128 stands for zero in the data rows.
Here is a table of points, one per row:
tensor([103, 139, 169, 93, 109, 103, 127, 106, 142, 112, 167, 141, 169, 130,
        105, 68, 152, 59, 138, 65, 195, 223, 151, 202, 110, 122, 118, 112,
        101, 146, 99, 91])
tensor([76, 36, 158, 112, 197, 57, 115, 134, 129, 42, 106, 106, 166, 156,
        108, 195, 127, 135, 129, 147, 148, 116, 29, 166, 149, 117, 142, 85,
        73, 97, 122, 193])
tensor([155, 98, 93, 162, 225, 85, 82, 144, 135, 213, 134, 94, 113, 53,
        133, 106, 107, 167, 172, 163, 178, 65, 168, 147, 77, 152, 116, 126,
        164, 138, 108, 159])
tensor([175, 180, 142, 127, 130, 113, 82, 140, 173, 90, 81, 106, 137, 48,
        123, 110, 116, 150, 139, 193, 45, 166, 149, 152, 125, 158, 200, 126,
        191, 203, 150, 139])
tensor([209, 81, 203, 195, 119, 144, 107, 152, 187, 138, 168, 110, 168, 175,
        141, 182, 157, 81, 225, 182, 138, 124, 140, 134, 103, 118, 148, 134,
        75, 100, 98, 143])
tensor([182, 138, 154, 104, 101, 207, 84, 158, 129, 34, 209, 73, 118, 92,
        108, 142, 119, 142, 120, 132, 120, 56, 107, 119, 126, 215, 97, 134,
        105, 116, 121, 32])
tensor([90, 155, 150, 148, 94, 44, 121, 158, 84, 132, 63, 93, 160, 83,
        111, 127, 128, 27, 73, 99, 125, 129, 81, 144, 119, 121, 92, 130,
        102, 142, 162, 79])
tensor([143, 160, 157, 114, 185, 119, 124, 169, 105, 180, 180, 112, 103, 169,
        169, 82, 133, 93, 108, 165, 152, 121, 194, 128, 187, 124, 135, 96,
        132, 158, 102, 184])
tensor([85, 162, 110, 106, 161, 110, 116, 68, 191, 71, 116, 146, 130, 152,
        102, 96, 180, 168, 217, 176, 148, 146, 163, 136, 158, 128, 150, 157,
        166, 78, 128, 88])
tensor([97, 152, 126, 159, 121, 116, 150, 147, 143, 140, 66, 92, 133, 170,
        180, 71, 116, 158, 178, 106, 18, 61, 155, 167, 81, 157, 85, 110,
        133, 132, 134, 85])
tensor([152, 77, 116, 150, 146, 195, 124, 143, 92, 130, 70, 81, 102, 92,
        210, 119, 53, 106, 105, 159, 156, 132, 145, 166, 123, 73, 166, 201,
        124, 171, 82, 102])
tensor([30, 205, 143, 192, 138, 107, 113, 141, 73, 101, 179, 196, 152, 137,
        106, 109, 97, 102, 139, 173, 95, 113, 150, 102, 167, 160, 151, 47,
        204, 69, 161, 142])
tensor([127, 98, 125, 181, 68, 93, 116, 106, 85, 218, 154, 83, 132, 73,
        81, 170, 120, 139, 167, 91, 133, 160, 75, 201, 141, 154, 219, 72,
        126, 145, 134, 131])
tensor([140, 94, 169, 91, 134, 103, 65, 101, 27, 54, 81, 135, 5, 110,
        135, 42, 160, 91, 100, 109, 99, 188, 98, 102, 130, 132, 119, 106,
        155, 77, 124, 184])
tensor([125, 101, 78, 147, 189, 48, 143, 117, 160, 137, 200, 107, 144, 158,
        115, 96, 72, 114, 113, 144, 96, 82, 148, 123, 118, 171, 90, 137,
        83, 169, 172, 94])
tensor([109, 97, 14, 159, 97, 59, 134, 134, 117, 75, 145, 63, 121, 114,
        68, 70, 161, 167, 119, 91, 185, 41, 96, 105, 152, 126, 143, 142,
        106, 168, 105, 158])
tensor([127, 171, 133, 195, 120, 108, 90, 117, 103, 147, 140, 130, 192, 156,
        160, 108, 139, 78, 84, 81, 83, 178, 49, 79, 40, 143, 92, 134,
        178, 149, 93, 128])
tensor([142, 130, 90, 198, 211, 154, 189, 116, 124, 152, 105, 166, 106, 150,
        189, 109, 118, 125, 155, 79, 58, 126, 154, 122, 168, 152, 154, 130,
        155, 122, 137, 100])
tensor([142, 76, 103, 107, 73, 119, 116, 82, 95, 77, 87, 162, 112, 118,
        142, 168, 176, 112, 171, 181, 95, 102, 205, 127, 146, 129, 162, 137,
        96, 196, 168, 121])
tensor([94, 127, 122, 161, 96, 217, 118, 128, 152, 122, 85, 111, 156, 105,
        97, 135, 124, 162, 53, 166, 144, 89, 120, 45, 149, 51, 40, 131,
        105, 154, 82, 108])
tensor([130, 81, 117, 255, 99, 149, 122, 182, 156, 117, 119, 157, 100, 101,
        133, 90, 86, 178, 114, 142, 145, 165, 93, 55, 169, 56, 162, 102,
        142, 195, 98, 101])
tensor([128, 115, 114, 100, 93, 132, 147, 169, 119, 54, 61, 169, 195, 167,
        89, 160, 99, 149, 45, 183, 126, 186, 135, 138, 69, 168, 121, 106,
        191, 127, 113, 99])
tensor([96, 85, 104, 52, 120, 144, 158, 123, 56, 169, 121, 203, 143, 211,
        107, 102, 134, 174, 114, 115, 182, 125, 137, 78, 153, 216, 86, 175,
        152, 165, 125, 134])
tensor([137, 67, 111, 76, 108, 164, 78, 109, 214, 79, 189, 88, 147, 107,
        190, 110, 133, 114, 51, 110, 175, 94, 155, 74, 111, 134, 214, 83,
        131, 130, 137, 205])
tensor([121, 53, 175, 135, 104, 174, 171, 116, 29, 178, 96, 91, 106, 124,
        68, 93, 175, 139, 142, 151, 117, 60, 169, 159, 70, 114, 158, 109,
        122, 109, 186, 131])
tensor([182, 160, 153, 68, 46, 60, 150, 200, 111, 172, 139, 91, 120, 124,
        171, 95, 125, 125, 81, 148, 92, 171, 146, 32, 146, 55, 84, 86,
        94, 174, 144, 137])
tensor([197, 95, 124, 114, 103, 69, 73, 135, 197, 143, 136, 194, 142, 108,
        128, 163, 134, 156, 157, 120, 175, 166, 138, 78, 128, 156, 127, 102,
        164, 108, 216, 113])
tensor([169, 134, 108, 139, 188, 156, 47, 109, 95, 108, 159, 68, 143, 140,
        94, 215, 77, 90, 72, 28, 75, 138, 206, 123, 148, 103, 85, 159,
        130, 86, 195, 156])
tensor([101, 128, 163, 164, 131, 122, 166, 80, 170, 129, 137, 180, 120, 56,
        98, 158, 208, 155, 92, 159, 104, 162, 79, 87, 75, 134, 95, 153,
        126, 119, 103, 104])
tensor([155, 136, 144, 110, 160, 137, 241, 124, 138, 130, 145, 128, 255, 73,
        173, 76, 155, 150, 63, 165, 90, 80, 84, 149, 147, 128, 199, 185,
        139, 70, 196, 144])
tensor([119, 136, 88, 114, 112, 161, 105, 160, 191, 116, 213, 127, 76, 127,
        141, 108, 133, 123, 138, 134, 74, 131, 48, 215, 142, 88, 68, 100,
        58, 121, 186, 147])
tensor([68, 146, 104, 163, 71, 173, 165, 50, 98, 146, 156, 182, 118, 148,
        114, 210, 84, 98, 135, 151, 120, 158, 110, 107, 125, 124, 144, 89,
        157, 147, 176, 124])
tensor([93, 156, 130, 28, 164, 179, 96, 162, 144, 219, 65, 113, 156, 123,
        189, 185, 155, 166, 99, 100, 132, 111, 134, 163, 104, 156, 107, 45,
        123, 199, 90, 157])
tensor([83, 151, 118, 101, 138, 87, 132, 90, 162, 124, 83, 225, 142, 105,
        141, 121, 69, 118, 123, 123, 175, 113, 147, 139, 146, 0, 118, 108,
        144, 144, 198, 115])
tensor([86, 143, 158, 158, 100, 100, 6, 111, 118, 163, 148, 155, 161, 145,
        183, 118, 145, 165, 120, 171, 97, 135, 201, 113, 47, 121, 143, 219,
        69, 118, 94, 142])
tensor([122, 129, 117, 163, 173, 152, 163, 167, 147, 97, 75, 82, 132, 183,
        206, 192, 164, 153, 150, 55, 127, 167, 131, 78, 170, 165, 168, 147,
        129, 81, 95, 140])
tensor([213, 123, 127, 91, 126, 185, 175, 132, 70, 167, 143, 121, 155, 106,
        109, 168, 94, 122, 178, 164, 154, 132, 129, 54, 162, 63, 110, 98,
        152, 123, 120, 163])
tensor([164, 190, 98, 107, 66, 101, 148, 133, 121, 103, 122, 130, 126, 105,
        152, 119, 151, 143, 139, 61, 185, 174, 112, 108, 108, 174, 120, 136,
        136, 161, 148, 123])
tensor([118, 72, 150, 116, 131, 127, 73, 145, 105, 148, 85, 124, 112, 174,
        164, 125, 174, 133, 207, 114, 69, 109, 107, 79, 147, 134, 144, 73,
        113, 139, 123, 73])
tensor([176, 174, 194, 78, 158, 91, 134, 125, 51, 135, 126, 212, 106, 61,
        62, 121, 66, 159, 132, 155, 154, 119, 77, 82, 121, 162, 144, 142,
        89, 100, 86, 118])
tensor([135, 152, 142, 118, 110, 120, 128, 118, 210, 144, 36, 134, 42, 200,
        117, 127, 100, 62, 103, 151, 242, 84, 128, 163, 112, 116, 161, 117,
        94, 116, 135, 59])
tensor([127, 89, 95, 171, 85, 114, 126, 179, 166, 117, 100, 150, 150, 40,
        81, 133, 98, 103, 127, 100, 103, 150, 233, 151, 221, 163, 77, 90,
        92, 76, 147, 102])
tensor([129, 86, 163, 113, 178, 168, 180, 173, 168, 89, 129, 131, 83, 128,
        38, 158, 5, 86, 124, 94, 95, 126, 119, 156, 83, 162, 98, 190,
        139, 186, 132, 203])
tensor([108, 191, 143, 170, 123, 101, 173, 94, 154, 129, 104, 110, 146, 114,
        94, 149, 180, 186, 110, 33, 131, 108, 191, 145, 109, 69, 155, 156,
        89, 144, 137, 201])
tensor([168, 192, 151, 157, 129, 139, 131, 182, 76, 140, 98, 194, 175, 93,
        137, 145, 159, 68, 141, 98, 180, 66, 161, 123, 132, 153, 111, 139,
        54, 70, 112, 89])
tensor([109, 107, 81, 105, 121, 170, 142, 141, 112, 124, 151, 127, 110, 137,
        116, 81, 164, 119, 60, 168, 104, 194, 172, 158, 132, 197, 186, 119,
        58, 106, 135, 128])
tensor([26, 129, 134, 116, 168, 104, 88, 120, 125, 152, 96, 66, 84, 110,
        184, 143, 52, 186, 123, 133, 172, 169, 131, 104, 96, 135, 144, 170,
        77, 66, 161, 92])
tensor([125, 147, 124, 104, 152, 140, 137, 136, 118, 142, 52, 40, 107, 157,
        111, 163, 143, 187, 133, 152, 90, 105, 93, 106, 161, 134, 161, 100,
        119, 114, 117, 69])
tensor([170, 208, 53, 102, 149, 125, 129, 233, 140, 92, 139, 131, 99, 170,
        116, 113, 117, 165, 208, 151, 124, 138, 40, 148, 50, 100, 130, 184,
        99, 142, 162, 138])
tensor([173, 212, 138, 139, 139, 154, 115, 37, 181, 143, 81, 139, 39, 135,
        144, 132, 202, 23, 82, 181, 133, 40, 96, 126, 129, 132, 98, 96,
        172, 99, 121, 198])
tensor([80, 149, 167, 113, 98, 162, 63, 140, 75, 72, 169, 155, 144, 95,
        198, 143, 119, 163, 196, 73, 175, 44, 90, 160, 165, 132, 102, 147,
        166, 192, 161, 179])
tensor([88, 148, 39, 85, 154, 160, 89, 109, 82, 168, 139, 161, 158, 93,
        116, 157, 147, 86, 135, 116, 78, 154, 109, 164, 151, 76, 222, 156,
        97, 90, 38, 99])
tensor([180, 96, 85, 76, 104, 57, 198, 47, 119, 108, 158, 108, 152, 132,
        201, 141, 100, 88, 184, 108, 122, 136, 90, 100, 127, 88, 96, 117,
        138, 70, 127, 101])
tensor([208, 150, 31, 168, 118, 129, 130, 5, 113, 150, 128, 123, 77, 100,
        97, 143, 129, 181, 133, 118, 131, 190, 129, 133, 107, 185, 64, 152,
        91, 133, 116, 111])
tensor([164, 71, 126, 141, 216, 154, 83, 126, 100, 72, 146, 130, 156, 145,
        105, 99, 148, 97, 118, 127, 160, 93, 133, 143, 74, 100, 136, 156,
        173, 154, 183, 83])
tensor([112, 107, 205, 159, 135, 127, 164, 198, 115, 135, 165, 65, 102, 139,
        90, 100, 197, 145, 134, 150, 163, 207, 169, 130, 124, 61, 43, 157,
        198, 97, 90, 149])
tensor([151, 78, 122, 96, 135, 89, 141, 123, 137, 197, 164, 197, 107, 175,
        158, 104, 94, 162, 82, 155, 81, 135, 120, 149, 139, 120, 150, 158,
        103, 118, 122, 164])
tensor([164, 131, 130, 100, 125, 156, 143, 153, 135, 76, 144, 241, 116, 143,
        89, 84, 110, 178, 120, 35, 67, 91, 153, 160, 98, 53, 135, 75,
        102, 109, 35, 122])
These points spread out most along one direction. How many in every 100 of the points above lie lower along it than each point below? Round to a whole number. More than half of the points above lie lower than the first one.
tensor([113, 135, 188, 118, 78, 157, 152, 17, 128, 128, 142, 32, 171, 191,
        148, 108, 78, 154, 178, 139, 112, 121, 162, 129, 64, 116, 167, 71,
        120, 149, 101, 135]) 26
tensor([25, 84, 142, 39, 132, 149, 164, 177, 191, 180, 123, 109, 95, 35,
        118, 158, 182, 129, 189, 96, 71, 140, 140, 70, 77, 136, 126, 157,
        160, 84, 165, 120]) 43
tensor([113, 156, 7, 150, 159, 197, 126, 170, 86, 121, 147, 92, 179, 131,
        104, 115, 109, 107, 182, 186, 194, 169, 145, 84, 90, 99, 67, 28,
        131, 102, 124, 177]) 59
tensor([107, 118, 141, 151, 153, 88, 228, 154, 147, 98, 195, 168, 49, 136,
        179, 212, 155, 77, 78, 145, 152, 113, 160, 131, 29, 181, 155, 72,
        113, 145, 74, 115]) 59
tensor([117, 150, 154, 164, 110, 97, 189, 101, 115, 66, 69, 130, 159, 103,
        160, 102, 73, 91, 183, 109, 137, 156, 131, 122, 168, 198, 99, 158,
        100, 126, 73, 215]) 66
tensor([105, 98, 116, 141, 121, 98, 111, 139, 99, 112, 127, 153, 136, 170,
        118, 215, 186, 142, 113, 201, 93, 112, 104, 167, 181, 112, 60, 199,
        105, 195, 160, 198]) 45
tensor([120, 78, 134, 140, 78, 210, 163, 116, 135, 130, 150, 152, 117, 66,
        209, 71, 130, 97, 139, 138, 156, 191, 91, 224, 156, 139, 63, 171,
        157, 126, 144, 99]) 60
tensor([137, 163, 95, 132, 50, 72, 104, 158, 149, 166, 174, 114, 65, 138,
        124, 185, 127, 109, 99, 134, 157, 55, 136, 180, 188, 159, 175, 183,
        255, 88, 52, 132]) 48
tensor([194, 123, 176, 185, 174, 147, 117, 113, 117, 153, 121, 174, 140, 154,
        139, 126, 175, 209, 66, 68, 171, 173, 72, 198, 159, 148, 106, 62,
        137, 106, 184, 113]) 62
tensor([126, 114, 167, 111, 97, 140, 101, 82, 204, 181, 122, 132, 170, 161,
        79, 80, 66, 167, 130, 159, 128, 102, 106, 99, 177, 147, 44, 93,
        133, 60, 62, 157]) 64
tensor([106, 150, 185, 108, 212, 119, 170, 98, 111, 84, 233, 102, 92, 130,
        120, 151, 146, 141, 122, 119, 144, 112, 134, 103, 203, 91, 101, 146,
        147, 217, 108, 25]) 59
tensor([139, 127, 116, 116, 40, 94, 150, 151, 113, 121, 133, 106, 108, 204,
        121, 168, 106, 151, 75, 116, 148, 106, 153, 185, 102, 87, 133, 176,
        224, 36, 117, 100]) 60
tensor([102, 74, 108, 123, 147, 149, 103, 127, 179, 196, 102, 147, 156, 170,
        49, 70, 167, 39, 145, 58, 116, 119, 85, 82, 151, 152, 172, 186,
        163, 166, 136, 108]) 55
tensor([153, 177, 152, 57, 167, 101, 103, 94, 151, 144, 107, 94, 192, 136,
        83, 132, 143, 114, 135, 159, 107, 188, 141, 189, 172, 115, 160, 136,
        134, 192, 94, 125]) 57
tensor([104, 200, 182, 141, 86, 196, 135, 150, 152, 152, 144, 88, 93, 181,
        110, 103, 117, 149, 136, 120, 132, 145, 113, 83, 161, 136, 230, 166,
        64, 126, 208, 153]) 41
